In the data rows, the value 128 means zero.
Every row has a hidden score from 0 to 30. What is each row's score? 15 is about the middle. The score is a weighted sum of the row's numbers plus the product of two more (or one squared), each taken from its middle value.
[154 105 117 141 155 143 130 158 162 137 156 127  86 141 141 110 135 143 108 167 116 118 101 142 119 114  94] -> 18
[109 128 141 182  85  92 119  78  97 158  85 205 184  55 113 143  71 110 158 122 133 104 148 104 107 147 101] -> 11
[126 164  92 154  82 172 174 106 118 136 108 159 189 106  30 147 128 131 124 139 179 128 100 149 155  66 105] -> 12
[143  83 138 149 161 155 178 157 161 110 115 114 128 112 101  83 113 118  81 125 119 123 106 140 118  61  72] -> 12
[120  73 180 130 177 104 112 179 127 126 115 101 121 141 132  92 119  90  94 139 117 139 139 121 117  91 114] -> 14
[131  96 140 170 124 158 144 186 133 160 108 105 168 109  76  74 154  74  82 121 136 131 110 122 139  49  73] -> 14
[137 162  85 114 138 147 152 104 102 142 158 123 156 149 114 146 107 140 134 149 160 131  55 112 147 129 112] -> 12
[116 165  73 151  62 172 148 118 118 118 136 146 144 134  83 159 123 148 144 122 154 137  84 128 182 115 129] -> 16
[130 162 101 113 111 130 114  82 128 117 164 126 121 170 161 176  92 148 158 138 126 129 110 116 149 151 140] -> 20
[165 113 143 124 135 122 142 156 131 129 138 129 124 124 119 132 121 126 124 117 159 133 113  97 139  85 107] -> 17
[150 101 135 149 123  75 101 118 138  96 157 117  67 159 174 156 116 141 145 105 100 128 150 125 109 159 182] -> 11
[143 142 118 111 142 132 111 106 135 128 163 140 115 153 159 133 142 136 130 141 110 118 123 110 115 138 126] -> 22
[114  65 143 121 139 130 120 144 118  67 105  95  99 125 142 117 154 105 116 127  70 106 142 155  94 128 163] -> 15
[129 106 137 125 144 131 147 145 111  88 114 101 111 143 123 119 140 114 112 117 100 117 150 137 105 139 172] -> 13
[142 153 119 106 102 115 112 104 131 123 156 147 107 138 158 161 135 155 150 110 112 119 125 119 144 158 157] -> 14
[144 148 117 123 113 132 125  98 106 123 139 142  80 139 168 143 158 139 143 112 100 124 130 142 122 156 163] -> 18
[126  71 183  90 186 144 119 194 153  98  89  75 135 120 112  74 138  78  93 141  84 143 183 171  72 105 126] -> 15
[143 191 120  92 133 112 135 100 118 156 148 144 113 156 128 144 130 149 126 116 117 109 151  92 150 158 138] -> 21
[141 134 109 105 149 153 152 148 113 134 145 139 135 146 139 140 165 146 119 165 108 135 122 119 140 120 102] -> 23
[ 82 179 105 208 108 108  53  64 116 162 159 187  71  80 145 161  81 193 251 132 255  30  90 176 184 205 124] -> 14
[144 119 127 146 107 146 109 160 132 168 150 121 137 137  78 110 144 137 126 136 122 114 129  91 131 113  98] -> 15
[158  77 109 122 158 149 136 172 134 132 137 117  89 114 147 101 138 135 114 150 124 140  98 148 127 110 103] -> 14
[143 161  99 111 112 134  95  95  96 135 160 139 109 141 172 148 154 139 152 119 105 106 104 136 137 161 164] -> 16
[ 99  61 150 182  97 134 153 167 149  95  74  80 146  98  60  90  84  63  63  82 154 131 128 148 147  38 120] -> 12
[126 112 155 118 136 105 117 147 109 118 140 122 133 146 146 127 158 110 119 129  89 142 143 135  96 137 156] -> 11
[104  96 152 127 151 104 129 163 131 124 109 121 145 144 109 113 152 106 112 131 109 133 137 110 108 108 116] -> 14
[119 103 157  99 183 130 157 182 144 124  86  94 132 105  34  87 146  99  85 158  97 138 169 162 109  95 125] -> 8
[118 160 136  93 127 126  99 109 117 134 163 148 124 158 159 136 129 138 154 150 121 138 111 142 134 148 137] -> 17
[124 117 143 110 135 126 153 123  68 101 115 121 145 125 118 112 165 126 124 121  97 120 123 151  96 136 170] -> 8
[119 140 103 113 122 128 131 105  84 143 178 126 161 135 147 155 123 126 139 114 153 149 111 101 130 114 126] -> 14
[114 103 157 133 158 136 123 173 108 125 101  89 124 144 105 113 153  88  99 153 130 153 118 131 101 104 107] -> 16
[112 121  88 128  82 120 123  92  84 106 137 148 153 148 147 177 104 175 169 121 155 149  98 117 145 124 151] -> 18
[104  93 135 200  74 157 120 142 134  67  98 139 138  93 101 119 107 112 114  86 128 130 113 159 158  57 123] -> 23
[114 123 119 112 145 148 104 157 132 143 135 117 109 143 147 120 137 137 127 129 111 135 135 145 129 130 120] -> 16
[126 116 136 114 121 152  77 145 156 119 165 135 101 147 182 134 170 140 148 121 100 111 145 129 145 163 154] -> 11
[163  97 132 101 156 114 105 123 107 178 210 159  64 131 140 118  95  99 159 201 132  99 140 142 137 144 182] -> 21
[103 110 122 196  97 156 130 104  76 146  73 184 203  34  96 121 115  91 152 131 120 117 116 122 142 139  29] -> 18
[122 155 102 128  97 122 114 110 121 132 162 141 108 156 175 169 121 148 142 109 154 143 128 121 149 146 143] -> 12
[113 152 126 112 121 135  89  90 121 119 149 114  83 155 185 142 126 133 165 119  85 117  92 174 144 161 176] -> 10
[134 104 119 110 144 112 164 135 121 112  95  99 142 112  74 109 136 104  93 144 110 126 159 168  56  93 138] -> 23
[129 127 148 108 136 117 134 131 118 124 132 117 126 146 170 145 143 141 120 122 111 113 109 122 134 155 141] -> 8
[163 145  92 117 144 152 166 135 121 135 158 130 127 135 112 124 153 150 114 157 131 135  97 118 149 120  88] -> 20
[141  69 176 106 181 108 113 159 176  95  70  52 150 105  76  55  99  91  61 128 107 143 158 203 100  73 102] -> 8
[135 150 141 122 130 104 163 123 108 132 132 154 128 148 142 135 159 145 124 139 112 132 116 108 126 141 135] -> 17
[131 137 121 140  98 124  98 109 139 104 169 143 113 164 180 164 121 164 151  82 116 158 123 120 170 126 162] -> 23
[131 158  96 135 107 143 153 130 104 158 131 136 169 142 144 136 136 149 133 126 147 157  73 120 141 130 112] -> 14
[131 115 171 121 164 112 155 166 130 102  78 101 133 122  90 113 151 114  83 139 113 114 169 158  89 102 129] -> 21
[137 140 109 153 130 166 126 160 136 132 124 134 158 161 127 124 132 118 113 129 129 128  99  96 164 121  88] -> 21
[135 118 106 141 104 120  79 100 150 101 165 100 119 170 190 164  95 160 147  84 140 131 123 119 145 132 127] -> 9
[121  96 153 115 181 116 151 161 130 105  77  62 168  94  46  46 123 100  54 152 118 123 154 207  95  74 105] -> 14
[126 157 129 115 126 155 138 136 123 127 117 111  96 143 113 128 139 121 109 152  77 138 150 106 124 138 156] -> 20
[129 112 139 108 165  94 160 137 114 109 110 106 117 140 121  99 121 109  86 137  89 132 166 139  68 109 166] -> 21
[138 155 137 126 154 135 150 136 106 131 126 132 131 140 143 141 141 124 130 163 107 138 121 128 115 130 135] -> 18
[136 127 125 127 129 125  94 133 116 140 151 129 137 166 166 156 122 128 132 112 144 147 116 114 164 120 101] -> 15
[130  44 174 119 197 109 112 177 179  81  69  15 139  99  71  47 106  87  46 108 103 104 202 206  93  63 101] -> 12
[130 148 123 116 126 138 136 130 117 125 109 134 122 153 170 135 121 137 129 134 118 140  95  99 142 154 120] -> 18
[120 123 174 116 139 153 142 198 112 134 104 103 140 126  70  97 167  98 107 149 106 121 145 138 113 105  99] -> 14
[142 146 127 134 109 133 131 137 118 179 145 137 150 131 107 141 112 149 129 121 143 134 107  87 164 112 105] -> 16
[120 137 120 114 139 136 146 134 111 134 142 144  83 152 134 117 165 133 133 159 124 138 141 130 146 151 122] -> 20
[110  92 134 218 109  93  60 105 129 144 107 186 175  61 153 129  90  97 164 101 142 123 164  82 124 150  65] -> 20
[ 93  62 142 207  73 154 128 146 153 109  80 118 146 106  84 113 109  70  89 108 144 171 138 160 154  61 122] -> 10
[110  96 135 115 176 133 135 155 101  86 103  57 136 115  93  81 143  98 106 141 101 109 143 145  93 104 137] -> 16
[ 98 150  92 170 119 173 138 115 206 126  87 154 150 129 165 117 160  98 142  82 165 159 121  94 102 154 109] -> 11
[205  86 167 132 197 136  96 130 175 153 152 150  93 133 171  84 150  37 132 187  89  64 152 129 143 142 151] -> 10
[123  72 170 109 181 131 113 174 119  82  95  85 161 105  91  75 159  91  73 154  92 117 158 192  89  73 108] -> 19
[144 162 105 100 119 125 123  83  96 146 174 129 113 146 168 153  98 138 143 147 131 118 102 122 137 162 154] -> 15
[132 155 133  98 122 100 179 117 107  98 127 139 126 141 124 146 135 127 123 127  97 123 128 140 103 155 154] -> 12
[101  81 115 187  66 142 110 132 115  85 126 132 146 106 132 138 131 123 143  74 165 136 119 199 138  79 136] -> 12
[115  65 117 159 153 240 203 221 255 104  39 125 160  33  80   8 158 120  50 111 154 136 153 182 101  67  44] -> 18
[126 131  91 118  96 113 124  95  98 100 143 125 122 150 138 154  99 170 144 128 155 140 120 114 152 136 137] -> 11
[130  93 190 101 197  94 114 180 122 110 108 105 130 126 134  99 127 103  99 137 102 124 162 137  54 105 118] -> 19
[109 138 142 115 128 135 141 175 113 142 109 109 128 134  87 115 127  89 108 134 117 124 169 131  99 118 117] -> 21
[130  78 124 125 164 143 142 176 164 132 133  91 137 110 113  96 122 107 100 148 122 138  89 140  99  76  98] -> 14
[118 150  87 143  97 121 171  67 184  71  96 145 107 124 179 124 158 123 171  70 120 134 152 142  50 172 183] -> 7
[154 153 104  97 110 121 125  90 102 128 161 140 122 157 173 149 133 149 143 124 117 114 113 125 147 163 155] -> 17
[139 162 102 121 136 123 130 116 151 152 161 145 132 148 161 159 130 135 147 140 123 120 105 108 141 169 143] -> 11
[138 104 148 112 142 120  87 141 197 189 149 138 146 144 135 108 164  81 108 142 117 128 127  71 115 125 122] -> 8
[ 87 171 132 232  98  83  72  75 137 159 135 204  66  93 169 147  90 188 243 113 255  54  96 159 198 195 140] -> 23
[122  68 191 117 192  93 112 190 181 100  67  44 139 127  86  94 111 112  65 125  88 131 198 188  97  73 108] -> 9
[119  81 169 118 191  87 133 147 142  91  82  57 162 126 119  92  99 101  66 122  95 119 138 176  79  87 118] -> 11
[137 153 144  89 142 109 116 110 127 142 155 129 116 157 152 146 110 141 143 133 143 145 121  91 140 161 151] -> 9
[135  26 196 120 209 124 142 179 236  41   0  10 205  54  84   0  98 101  34  46 163 134 224 225  47  56  72] -> 18
[ 85 162 108 211  93 103  83  76 123 153 157 189  61 101 165 158  89 216 244 114 249  49 101 168 206 192 139] -> 24
[152 150 118  99 133 119 119 102 119 148 152 169 153 144 155 137 136 147 130 134 127 143 107  91 136 147 142] -> 17
[137 147 101 130 120 157 152 132 115 162 132 134 163 134 102 115 135 136 114 122 142 139  85 103 167  93 104] -> 18
[ 96 168 102 189  80 118 112  57 100 153 100 196 153  48  92 146  67 113 167 126 128 136 163 122 137 156  89] -> 12
[117 115 140 119 133 140 125 179 120 162 140 122 127 145 131 126 141 134 123 107 111 117 148 101 115 134 129] -> 13
[119  86 153  99 182 143 114 170 111 106 103  78 135 127 107  82 144  80  94 137  93 122 156 153  91 107 131] -> 17
[129  71 182 113 158 100 129 187 148 100  77  88 135  95  59  98 160  89  87 171 102 138 149 203 105  85 110] -> 8
[139 147 131 100 118  70 105 121 105 125 156 128 109 147 165 135 110 140 134 104  98 124 128 103 132 157 165] -> 19
[113 108 148 159 150 129 137 171 134 129 111  90 135 136 143 127 128 113 100 105 129 134 107 115 123  91  95] -> 12
[136 113 156  96 177  87 151 155 112 143 136 121 117 158 144 131 131 121 128 144 108 140 178 130 103 129 152] -> 17
[111 100 159 105 161 113 107 162 124 120 113 115 135 141 151 132 131 108 116 113  94 119 116 139 100 136 129] -> 8
[138 156 126 123  96 125 107 114 123 123 139 131 102 129 146 148 187 138 157 145 105 116 107 140 140 159 160] -> 12
[131 136 121 118 130 117 141 157 102 159 121 133 144 123  94 126 130 112 107 138 132 147 136 108 115 117 128] -> 15
[128 140 113  91 123 118 121  73 126 153 169 117 110 150 153 167 116 152 156 135 116 121  85 133 117 166 150] -> 5
[107 152 104 102 119 142 134  88  95 142 157 119 151 142 154 163  94 156 147 144 133 136 114  90 155 153 129] -> 14
[137 138 148  94 130 128 123 115 135 153 135 133 114 143 154 150 134 144 137 136 118 118 137 121 134 152 164] -> 11
[121  85 155 104 153  97 123 154  99 115 130 110 112 145 138 123 136 105 119  91  89 130 134 128  89 135 157] -> 4
[141  91 172  92 149 120 152 152  99 109  81 103 126 100  91 109 152 109  94 146 118 125 163 151  57 107 151] -> 21
[114 154 111 126 136 115 121 121 134 141 155 124 120 151 161 131 101 131 125 113 107 141 146 112 114 166 151] -> 16
[120  84 127 111 174 178 189 199 166 128 111 111 117  66  75  62 109 116  70 136 110 130 140 130  78  59  80] -> 20
[116 145  97 134  82 153 122 101 108 122 136 128 122 138 120 159 135 148 157 118 169 153  98 118 178 116 118] -> 14
[154 146  99 121 104 143 119 103 127 124 166 132  95 148 148 165 132 156 146 135 117 120 103 129 144 164 174] -> 12
[122 151 132 103 111 116 168 108  99 117 133 162 104 142 106 136 156 129 136 152  87 133 141 169 100 148 154] -> 16
[165 138 139 109 152 126 122 129 160 174 135 159 153 133 121 114 179  85 121 145 120 104 103  91 116 132 115] -> 9
[119 146 108 116  95 126 127 102 106 119 154 129 158 158 143 153 117 147 149 137 129 124 115 104 122 142 131] -> 19
[152 149 146 106 142  94 129  86 115 136 138  99  87 161 152 165  97 158 156 119  94 123 126 112 130 167 163] -> 10
[146 187 127 101 142 117 124  72 115 135 160 122  89 158 120 143 100 157 145 114 110 118 124 116 130 157 167] -> 10
[104 184  91 114 128 150 197 109 150 118 115 173 140 122 109 120 134 141 141 140 187 164 122  99  77 140 118] -> 24
[128 152 136 109 110 112  85 105 116 126 169 124  99 141 173 120 141 147 156 116 107 113 124 140 115 159 177] -> 22
[119 115 162 141 132 133 152 180 120 134  97 118 121 137 102 108 157 129 108 128 108 117 115 143 122 116 110] -> 11
[134 132 157  87 158 112 163 142 100 125 100 104 110 122 106 131 119 131 111 133 107 128 150 130  71 128 168] -> 14
[120 149 139 101 131  91 146 117 104 134 134 135 134 150 139 124 146 133 116 145  86 157 125 115 111 138 150] -> 18
[151 130 110 111 140 135 147 120 150 127 158 153  77 154 153 149 126 141 132 174 106 124 106 125 126 144 120] -> 23
[113 105 130 205 124 147 113 149 103 152  72 159 215  17 117 102 102  86 121 124 122 133 180  79 147 114  30] -> 22
[142 151 136  91 134  99 115  87 120 142 158 125 121 150 135 146 109 132 138 131 129 135 128  99 146 158 168] -> 9
[127 143  80 120  95 141 116  90  90 121 159 117 153 160 144 153 110 141 152 130 150 134  91 122 162 137 125] -> 18
[136  58 156 138 182 114 109 186 185  96  74  55 135  88  62  60 164  91  63 126  99 138 160 229  94  63 116] -> 5
[ 98 166 112 121  77 121 128  86  88 113 156 141 100 142 139 163 109 162 161 128 144 127 102 123 163 150 174] -> 22
[111  97 149 113 154 131 145 178  98 103  68 100 162 116  92 100 178 105 100 160 113 107 112 150 124  95 112] -> 18
[217  96 133 121 218 169 210 170 159 145 120 109 113  88  42  35  72  76  70 240 127 106 133 172 136  65  89] -> 14
[148 118 126 167 142 131 156 163 119 137 111 109 154 123 129 112 157 119  91 121 121 125  87  90 124  86  95] -> 19
[111 202  70 138 103 148 131  67 208 124 138 151  75 139 176 157 117 147 183  59 168 117 141  95  90 193 158] -> 13
[136 122 116 136 129 126 120 137 134 134 114 123 142 154 143 138 128 132 119 134 104 133  91 119 135 138 123] -> 13
[ 88 105 134 188  81 128  83 110  85 146  82 164 209  64 139 107  80  87 138 101 108 119 179  99 115 133  69] -> 25
[111 147 110  94 137  99  93  82 149 147 172 117  81 156 142 174 106 143 166 151 112 120 128 125 126 161 171] -> 12
[111  78 134 239  85  94  61 124 137 139 101 194 159  66 165 147 104 117 159  74 117 104 156  94 146 140  79] -> 14
[133 102 120 171 160 169 191 198 234 143  82 178 136  74  98  62 143 104  83 113 176 174 137 105  90  76  68] -> 15
[138 174 112 108 125 117 132 106 142 149 165 123 115 157 106 142 122 145 137 132 156 145 128 105 171 125 112] -> 14
[134 132 118 112 133 116 131 123 121 139 142 142 158 148 155 153 138 149 120 158 106 135  87  85 127 143 132] -> 15
[102 163 107  75 126 123 102  96 123 146 167 120  82 163 144 154  98 146 147 119 112 130 124 121 108 153 164] -> 14
[134  63 167 149 144  91 122 173 122 113 126 125 125 146 142 110 172  98 119  96 105 135 157 137  98  95 126] -> 12
[107 174 121 116 119 140 132 100 117 158 132 129 143 126 115 170 102 146 153 146 163 136  89 126 123 140 141] -> 9
[126 151 134 224 101  81  91  69 136 135 129 189 106  80 176 145  82 196 231  84 255  60  86 160 201 186 135] -> 14
[144 129 171 123 140  98 146 147 124  79 121 115  98 147 127 124 137 122 110  86 114 119 157 110  87 131 160] -> 15
[134 180 125 114 134 121 141 102 141 154 133 140 100 150 112 139 143 141 128 166 110 134 113 123 123 165 157] -> 12
[142 168  92 129 113 145 145 108 134 139 152 123 117 142 127 148 136 140 128 135 149 134 104 102 163 126 117] -> 17
[139  95 163 203 119  99  96 158 154 135  92 193 141  42 120 101  85 117 134  91 102 126 172 129 133 114  50] -> 12
[190  96 127 134 179 130 124 191 210 175 113 118 179 140 107  73 221  55  81 148 118  99 141  60 109 110 103] -> 15
[130  88 182  90 148 119 115 180 121  97 115  90 110 121 131 112 128 108 112 135  99 155 194 114  87 134 170] -> 7
[120 134  97 115  85 106 119 107 121 112 152 116 130 159 124 148  95 142 154  98 168 139 159 107 145 114 138] -> 17
[123  73 185  97 193 124 117 147 142  79  67  33 144  75  48  34 105 113  60 141 116 127 168 255  81  66 101] -> 11
[128 111 153 108 121 106 111 130 127 102 128 118 105 159 184 152 122 138 130 114  82 117 147 123 118 152 140] -> 14
[117  97 136 213 114 112 116 122 144 150  71 184 200  55 144 130 116  85 143 104 121 129 189  60 153 121  51] -> 21
[115  54 156 108 168 108 119 168 170  99  87  29 125 106  34  76 103  70  53 122 109 157 191 190 151  53 108] -> 1
[102 142 117 111 111 114 105  87 128 111 162 131 121 158 162 167 118 155 156 110 131 123 121 136 133 161 169] -> 11
[129 162 146  99 128 109 127 113 117 134 158 141 113 148 146 148 132 157 140 118 149 128 131 110 127 135 149] -> 16
[134 111 168 125 176 137 144 164 113 126 103  87 156 111  78  83 146  77  80 160 117 119 126 148 101  79 101] -> 12
[134  90 171 120 164  88 141 149 126 130 129 105 109 138 165 135 137 107 108 131 114 125 126 102  81 133 160] -> 9
[118 116 164 204  73 111 106  87 106 152  90 200 183  40  98 139 108 138 147 111 160 107 160 113 160 151  56] -> 23
[133 130 127 119 121 124 128 135 103 100 131 124 106 145 148 139 147 100 132 127 112 129 133 139 100 161 185] -> 13
[ 95 155 122  99 145 109 127 128  97 143 136 111 121 162 134 115 137 123 125 162 106 136 132 107 110 149 137] -> 18
[108 143 105 157  48 152 138 124  98 111 123 156 141 122  84 133 117 119 131  88 184 148 110 176 160  80 120] -> 17
[134 165 130 118 109 132  92  85  95 118 158 135 104 149 160 145 141 151 156 125 116  93 118 145 135 169 162] -> 18
[107 111 151 112 134  86 109 162 148 126 122 125 121 150 154 130 137 119 123 122 106 136 147 132 116 142 147] -> 11
[123 167 115  88 111 104 138  78 108 125 150 128 119 159 144 169  70 150 140 141 130 119 102 117 143 157 154] -> 16
[173 150 136  97 129 146 114 121 155 159 152 157 115 154 138 127 168 109 133 129 131 129 137  97 154 159 141] -> 16
[127 138 134 116 143 147 153 131 113 143 104 120 117 110 130 142 174 147 131 152  96 108 117 132 109 148 148] -> 12
[119 146 155 104 115 131 135 135 128 110 120 135 111 127 130 128 166 126 126 146  98 133 134 133 103 141 161] -> 16
[134 162 112 116  93 131 159  78 115 123 149 125 113 145 120 163 113 159 139 147 151 110 117  96 156 143 128] -> 18
[ 90 159  59 190  82 182 124 122 196 111 112 176 150  90 143 161 135 155 163  76 184 157 122  85 102 142 102] -> 17
[ 82 176  62 179  67 179 164 115 197 109  89 184 195  82 133 174 123 158 136  86 224 169 105 119 114 135  90] -> 18
[149 129 133  78 153  93 113 124 135 123 164 136  86 159 169 127 110 141 127 119 113 143 158 103 123 148 141] -> 13
[137 177 102  90  96 111 143 111 141 146 164 111 114 155 122 158  91 143 140 129 140 132 123  86 159 144 148] -> 15
[144 166 153  94 138 124 138 119 108 156 134 123  86 130 120 127 160 133 137 142  98 135 163 120 106 161 183] -> 13
[134 138 136 101 140 114 129 119 100 131 146 134 101 157 137 135 124 119 125 123 118 137 123 128 140 139 135] -> 16
[153 123 110 135 145 131 132 125 126 128 137 124 135 160 127 131 123 136 117 135 119 137  97 120 164  91  95] -> 21
[130 152 135 104 136 117 133 114 109 131 132 116 103 132 146 138 135 149 122 143 116 125 144 113 101 165 149] -> 13
[105 155  91  95 109 109 116  85 109 139 173 137  93 161 157 150  86 151 155 106 134 129 136 131 117 145 157] -> 20
[131 167  95 139  81 152 136  94 119 111 136 144 164 141 114 144  88 161 140 120 181 160 118 109 175 103 112] -> 23
[154 126 138 104 123  91  88  93 142 121 157 140  95 136 184 165 112 167 150 101 105 102 129 115 147 165 154] -> 9
[137 124 124 115 156 100 175 129 114  85 106  74 144 121 116 133 108 118  98 136 100 140 163 119  38 116 167] -> 19
[113 129  94 121  77 145 111  71  94 106 141 131 136 149 135 180 103 157 169 112 152 144 116 146 174 135 142] -> 21
[114 190  53 126 101 150 132  73 180  96 155 153 103 138 168 143 147 125 177 107 178 142 121 108 101 179 143] -> 25
[113 163  79 104 122 141 150 124  78 161 169 116 110 157 122 127 129 115 132 176 116 148 129 136  99 149 126] -> 22
[125 124 153 121 147 103 158 165  93 138 101 116 139 118  82 106 161  94 103 119 120 137 135 127 120  93 131] -> 10
[107 127 105 129  76 131 126 134 106 118 133 128 149 116 106 138 112 152 151 139 166 148 108 148 136 115 137] -> 17
[140  98 110 121 139 135 112 144 139 128 155 119 111 139 161 140 122 144 119 131 110 138 115 138 142 124 107] -> 11
[138 129  82 134 164 156 121 150 136 135 184  97 112 155 128 121 132 117 122 141 129 143 115 123 154 123 112] -> 14
[149 139 106 144 135 147 151 133  96 129 124 120 150 128 106 139 147 148 112 146 147 144  62 112 158 108  78] -> 17
[162  92 154 113 156 134 157 159 111 128 143 131 130 131 118 118 151 121 108 150 123 120 101 148 136  94  94] -> 15
[102 106 153 215  71 139 101 118  94 132  39 151 194  23 127  91  97  89 130 101 115 130 167 138 149 118  78] -> 18
[ 92 125 118 150  81 148 162 104 112  94  93 129 172 107 106 160 101 144 139 122 154 142 120 154 144  95 136] -> 18
[141 155 133 106 127 107 182 127  81 147 119 141 141 158  96 122 163 129 113 154 113 161  94 104 115 133 142] -> 12
[122 160 124 113 148 112 157 139 124 166 133 133 152 160 120  98 133 122 122 132 123 135 127  80 128 128 109] -> 20
[145 129 103  92 139 134 185 143 111 146 152 139 101 124 104 118 123 131 113 153 160 130 100 127 118 120 102] -> 19
[ 84 117 128 211 106  91  97  77 132 136 100 176  85  81 210 123  76 189 211  97 237  85 136 151 192 192 126] -> 19
[160 117  93 126 151 159 174 176 162 127 131 134 103 102 107 104 140 140  96 141 130 109  78 127 139  89  76] -> 19
[108 130  99 158 161 115 157 100 184  89  82 143 136 131 200 106 141 141 136  86 154 172 169 138  35 146 136] -> 27
[140 162 137  91 132  90 126 113 122 129 175 133 111 158 152 160 131 144 137 125 130 126 138 127 116 158 150] -> 12
[ 92 150  56 161  99 141 113 104 225 127 113 151 109 119 190 185 131 145 176  82 162 166 128 106  96 174 126] -> 15
[135 105  98 136 101 114 119 108 129 107 151 122 131 132 180 157 126 165 167 112 141 145  84 111 149 130 135] -> 14
[112 102 149 193  99 109 117 108  84 119  48 138 212  53 112  89  80  91 130 109 120 117 208  96 124 120  92] -> 28
[119 152 114 135 117 161 135 135 124 163 123 147 153 141 117 129 176 122 135 151 121 110  88 122 131 129 131] -> 12
[134 171 110 118 113 148 144  98  87 145 135 138 137 142 116 159 157 135 140 157 132 118  96 142 145 158 143] -> 17
[133 142 154 110 143 109 115 136 124  98 136 136  86 158 144 133 154 143 126 116 107 134 158 157  91 154 164] -> 18
[131 129 126 128 128 147 141 129 108 139 151 132 148 150 114 135 111 122 134 128 140 162  99  89 161 123 123] -> 9
[111 176  97 122  87 128 133 101  90 126 150 159 160 131 114 140 131 143 151 119 164 142  81 116 120 119 135] -> 19
[123 123 155 161 106 124 153 142 120 103 110 167 152 113  76 125 112 119 124 117 161 158 124 116 144  65 118] -> 21
[126  78 160 105 148  93 126 168 134  88  90  81 129 134 109  97 146 100  98 103  92 121 178 166  70 107 151] -> 15
[127  97 171 121 192 111 133 169 129 101  89  65 161 115  90  73 139  93  79 146  93 126 168 195  53  97 116] -> 15
[143 167 143  88 103 109 109 100  89 133 141 136 119 131 143 157 156 134 147 124 118 111 125 112 113 158 160] -> 15
[112 121 136 134 114 131  86 131 146 141 146 132 126 150 170 130 123 133 150 111 119 126 130 120 135 140 132] -> 16
[139  80 186 118 185 138 143 190 162  98  82  85 168  99  91  83 132 113  66 134  77 119 153 192 117  67  92] -> 12
[134 154 131 134 144 174 157 145 117 163 132 156 156 127 108 104 162 131 117 157 122 133  89  94 144  96 104] -> 24
[150 146  99 150 102 166 106 119 121 125 143 127 134 140 128 158 124 155 140 121 154 110  97 125 156 130 103] -> 26
[130 139 139 116 148 120 144 141 103 122 116 123 110 135 129 128 163 107 106 138 119 150 136 123 110 135 141] -> 16
[124  96 119 152 184 199 182 177 254 108  63 158 125 100 138  59 115 128  83  93 174 151 113 126  99  83  50] -> 18
[137 153 128 127 123 112 110 132 151 141 135 124 129 159 148 139 124 142 132 132 119 130 119 120 124 150 124] -> 14
[156  68 182 153 173 127 159 211 173 114  97  97 135 118  86 104 143  65  74 114 122 122 138 155 119  66  85] -> 2
